Here are the same points, seen from different sides; a view may also be mirrored.
A view may leave some points out, and in a few views one point is out of place. Which views, in the order they come, and which point in each? Write none if none.
Scene 1:
In the rows, zero is written as 128.
view 1:
  rab 105 99 133 130 136 135 128 113 152 117 142 140
  Vamik 106 93 125 120 140 142 124 104 123 127 146 138
  Bil 101 97 127 116 137 133 136 108 128 143 147 133
  Tabaz 91 91 132 130 142 145 124 116 154 124 136 150
  keteb 96 85 125 119 141 149 117 111 144 118 141 143
  nef 81 85 136 136 141 141 116 113 154 121 154 147
  Vanu 103 90 130 138 155 155 115 102 112 124 141 152
  zar 102 95 120 126 128 151 132 111 149 113 153 142
  fusat 88 86 124 107 143 145 127 109 126 151 138 143
  tavif 86 88 134 124 149 144 119 114 141 138 128 154
view 2:
  nef 93 106 105 131 95 124 136 119 168 165 120 114
  Vanu 117 121 107 146 124 105 125 106 148 175 123 114
  Bil 106 122 109 138 122 120 137 91 183 152 132 95
  rab 95 121 104 128 105 139 138 96 166 164 125 111
  tavif 94 108 114 142 125 123 132 119 164 156 133 117
  Vik 95 113 109 141 110 127 134 108 166 165 132 114
  fusat 106 117 110 147 129 110 136 111 181 146 143 104
  Vamik 110 128 102 139 117 114 130 93 171 165 132 106
  zar 109 129 93 127 97 130 146 103 166 159 131 112
  keteb 99 122 100 139 105 123 134 110 167 165 139 119
view 3:
  Bil 151 148 154 157 159 173 140 91 119 69 140 90
  keteb 155 141 148 150 132 171 140 89 144 75 156 99
  Tabaz 146 134 158 146 131 165 133 98 144 68 149 102
  Vik 148 132 154 156 132 169 139 91 139 72 149 101
  nef 133 132 156 149 133 177 139 95 156 66 150 100
  zar 148 155 148 134 138 166 141 94 148 75 147 89
  Vanu 157 142 162 160 133 182 122 66 140 91 136 100
view 4:
  tavif 112 124 151 100 169 70 118 220 112 103 85 131
  nef 91 123 142 109 177 58 120 226 105 117 90 146
  Tabaz 101 121 150 104 170 71 124 226 114 109 89 148
  fusat 107 118 160 92 169 78 125 214 105 115 68 113
  rab 94 119 146 92 168 77 121 229 114 120 81 160
  zar 84 112 152 102 160 73 137 222 110 125 76 156
  Bil 98 118 154 80 171 85 121 221 100 125 64 133
  keteb 93 118 148 104 159 68 123 220 122 119 80 139
  Vamik 100 114 153 84 162 80 126 219 108 124 65 146
  Vik 98 124 146 99 166 72 116 223 115 114 84 140
  Vanu 106 124 137 94 141 67 111 198 99 111 74 139
view 5:
  Tabaz 133 80 112 158 166 145 105 115 114 136 107 115
  tavif 136 72 121 151 166 151 104 121 122 135 90 119
  Vamik 140 82 114 157 187 144 123 104 124 144 82 103
  Vik 136 81 110 157 176 144 110 116 118 134 96 119
  Bil 138 89 126 161 183 151 126 108 141 145 91 107
  zar 134 88 107 164 174 144 119 93 110 143 108 103
  nef 129 92 103 156 158 140 117 119 110 131 101 118
  rab 135 87 109 161 180 137 112 113 120 142 112 106
  Vanu 139 70 114 149 181 138 112 111 112 126 68 94
  keteb 138 79 105 158 176 147 113 106 110 142 94 119
view 6:
  fusat 145 139 80 95 153 103 114 198 29 194 185 97
  Bil 154 136 85 99 166 107 137 192 29 192 179 95
  nef 159 120 79 113 158 84 119 187 22 189 150 119
  rab 156 122 83 120 161 108 139 186 30 193 155 114
  Vik 153 124 75 115 159 102 119 188 29 199 160 110
  zar 154 131 100 117 154 105 136 183 17 196 159 121
  keteb 154 126 83 118 148 104 119 184 22 202 165 115
Moved in: view 4
  view 4 moved: Vamik
Scene 2:
view 1:
  nugo 160 147 134 64 119 169 102 110
  vumaf 145 150 101 51 104 143 99 105
  Mek 149 147 106 48 105 142 99 101
  vave 148 149 104 62 104 147 102 106
  Netof 149 152 110 51 110 150 98 107
  meveb 148 152 105 60 105 148 99 106
  fov 142 155 98 55 106 147 98 110
  Fabi 165 142 141 65 120 171 105 106
  Vobe 160 147 132 74 118 174 106 113
  pebeb 157 154 129 67 118 171 101 115
view 2:
  mobev 131 203 137 118 98 146 139 139
  vumaf 123 171 146 121 98 112 122 113
  vave 125 179 142 119 92 117 124 114
  Vobe 132 202 137 119 97 146 136 136
  pebeb 131 196 142 125 101 144 132 134
  fov 124 175 148 128 95 112 119 116
  Natar 124 173 143 120 91 114 117 103
  nugo 130 195 139 116 105 145 137 134
  Mek 123 169 145 116 103 116 126 114
  Fabi 131 196 137 110 108 151 143 137
  meveb 125 179 144 121 95 120 123 115
  Mim 129 193 141 119 105 141 136 135
  febub 129 191 141 117 107 143 137 135
view 3:
  Mim 171 124 154 154 127 118 143 101
  vave 143 120 151 133 113 108 146 105
  mobev 180 128 152 155 136 111 146 103
  febub 171 123 154 153 127 121 143 99
  vumaf 135 117 153 136 107 113 144 105
  Vobe 178 129 151 151 133 110 145 103
  Natar 135 123 149 124 106 108 144 106
  meveb 143 122 151 135 111 110 143 106
  fov 136 120 152 140 106 107 141 110
  pebeb 173 130 151 153 125 113 139 105
  nugo 175 126 153 152 129 119 144 99
view 4:
  vave 158 132 112 173 171 129 160 140
  Fabi 127 122 127 171 142 135 142 136
  Natar 163 138 107 179 178 124 165 141
  Vobe 132 119 116 163 147 129 137 138
  mobev 132 117 118 161 145 131 137 138
  Netof 154 138 115 170 164 131 164 132
  Mek 157 139 120 167 162 139 171 128
  pebeb 136 127 115 161 148 128 143 133
  Mim 136 125 121 164 147 134 147 133
  vumaf 163 138 113 172 172 132 168 136
  febub 134 126 123 167 146 134 148 133
  meveb 157 135 111 172 169 128 161 138
view 5:
  Fabi 133 114 115 145 129 100 83 143
  febub 134 114 112 139 131 110 91 139
  fov 133 125 97 122 133 132 122 133
  Netof 131 119 101 122 130 123 112 135
  Natar 128 132 97 121 131 125 131 140
  mobev 137 119 116 153 136 110 87 141
  nugo 134 115 115 142 132 109 90 140
  meveb 131 126 100 126 131 123 119 137
  Mek 130 122 93 117 126 119 118 136
  Vobe 136 120 117 151 135 111 91 142
  vave 132 129 97 128 131 122 120 139
Moved in: view 4
  view 4 moved: Mek
